Where one turn sends some rows of the set: a few examples, then the rows asked
Q_166: [ 12 -23 -24  -8  32 -36  -3  16  17   8  25 -16  -7   3  -1 -32  13 -14
 -30 -23]
Q_851: [ 16 -13 -27  14  14 -40  -4  18  20  16  -3  -9 -31  20  14   2   2  -8
  -6  10]
Q_846: [  9   7 -26 -21   4 -21 -41  23 -47  13  14 -16 -12 -18 -21 -12   5   6
 -19 -12]
Q_524: [  2  19 -34  -7  -5 -10 -10  22  -1  24  10 -25   2  -1  27 -27   6 -15
 -18  15]
Q_342: [ -5   3 -13   0 -15 -30 -25  28 -22  42 -12 -19 -16  -7  -1 -21  -7  -7
 -14  11]
Q_674: [ 23 -14   6  12  14 -15 -22  -7   6  -6  14 -14  -3 -13 -25 -24  47 -27
 -14  18]
Q_807: [ 18  15 -31  -1  23 -31  -4  29 -19  10 -10   8 -18   5  10  12 -12   3
   0 -17]
Q_968: [ 42   9 -16  25   1  -3   3   4 -10  20  -4  -2   4 -10   7  11   4  18
  -3   3]
Q_280: [ 14  -2 -26  19 -20 -28  25  16  -3  12   0  -5 -38 -22 -27 -10  13  -9
 -13 -17]
Q_297: [ 10 -12  -7  -1  37 -31   1  42  14  -3  25  12 -12 -12  -2  -3  11 -16
 -15  -7]
Q_175: [  2 -15   0  15  -9 -22 -27  -9   4 -11  11  18 -10  -8  15  -3  40 -13
   5   1]
Q_911: [ 23   1 -18  29 -10 -25   9  -3 -31   7  -7 -39 -14  -1  -7  13   2  -5
 -20  -1]
Q_449: [ 15 -19 -23   8   7 -18 -30  22  23  14  19 -26  14  31 -18   1  29  -4
 -18  -8]
Q_720: [ 20 -13 -17  13  23 -28   0  10 -20   3  10 -20 -21   9 -60  -4  16 -16
 -17 -11]
Q_369: [  5 -12  -2  11   9 -20 -29 -23  -8 -29  -4 -25  11 -17  -2 -27   5 -15
 -20 -12]
Q_744: [ 27  19 -30   9  15 -21  18  25 -27  13  -6 -14   1   7 -29 -18  -3  -1
 -17 -23]
Q_33: [ 23   3 -15  13   5 -21  22  32   4   7   4  32  -8 -27 -12  -8  13  -3
 -12 -10]
Q_577: [  6  10 -23   0  19 -17 -25  36 -37  22   8 -16 -12 -21  -3  -3  14 -34
  -8  15]
Q_147: [ -4  -1 -27 -21  -9  -4 -32 -13   6   9  10  17  -6   0  25 -10  10  -1
 -12   1]
Q_144: [ 12 -10 -15   4  24 -17 -14 -17   8 -16  13  17 -16  11 -41   6  18   1
 -10 -22]
Q_531: [ 24  -3  -5  12  20  -5 -27  27  17  13  17  -3  -4   5  -2  29  13   8
   6   6]
Q_275: [ 20  19  -9 -10  13   0 -22   5 -17 -13  24 -25   9 -17 -35 -32  23  -3
 -25  -9]
Q_253: [ 10  -5 -24 -21  25 -28 -12 -17  10  15  -2  -3 -16  -7 -16 -29  -1  -7
 -25 -41]
Q_5: [  2  -4  -7  20 -18  12  -7  -7 -11  -3  16 -15   0  -4 -37 -32  26 -26
 -19  -5]
Q_710: [ 12  -1 -22  -6   8 -22 -30 -10   0   8 -12  -6  28  23 -30  -4  18  -6
 -34 -28]
Q_455: [ 15  11 -22  12  -4 -14 -21   9 -14  27   6 -32  -9 -40 -29 -11  10  13
  11  11]
Q_692: [  1  13 -21  -6 -21 -16 -16  37   2  22   8 -10  11 -21 -16  -5  13  16
  15   7]
Q_594: [  0   7  -6   3   9 -31 -22 -12 -27  -5 -18 -20  -6   7 -29  24  -1 -18
 -27 -16]
Q_418: [ 11  14 -21   7   7   6 -19  10 -47  -2  12  10   7 -27 -24 -12  23 -19
  -9 -18]
Q_51: [ 19  -5 -23  15   7 -18   4 -14  39   1   3   6  -6  25  -6 -18  12   5
 -17  -8]
Q_606: [ 15  -4 -17  16  12 -16 -33 -23 -26  -5   7 -34 -12 -41 -17 -14   8   2
  -3  -7]
Q_318: [-14  15  -2  12 -28 -18 -11   9   7  12  -7   3  -2   1  26 -20   4  -2
  -2  -4]
Q_295: [ -1   2 -17  -7   5 -30  -5  -8  -1   8  -5 -11 -50 -18 -33  -3  -4 -14
 -11 -30]
Q_425: [ -7 -18 -13 -14 -19 -34 -28  38   5   2   2   7  21  -1  -1  -3  19  -4
   2   6]
Q_665: [ -2 -29   1  -2  -4 -34 -29   8   5 -15 -10  -8  23   2   2 -22  13 -26
 -20   5]
Q_47: [ -9 -27  -2  -1  -8  -5 -35 -17   7   8  12   0 -26   1 -18  -6  20 -29
 -12  16]

Q_147 turns into Q_524
Q_253 turns into Q_166
Now these:
Q_275 turns into Q_674
Q_851 turns into Q_807
Q_665 turns into Q_425
Q_911 turns into Q_594

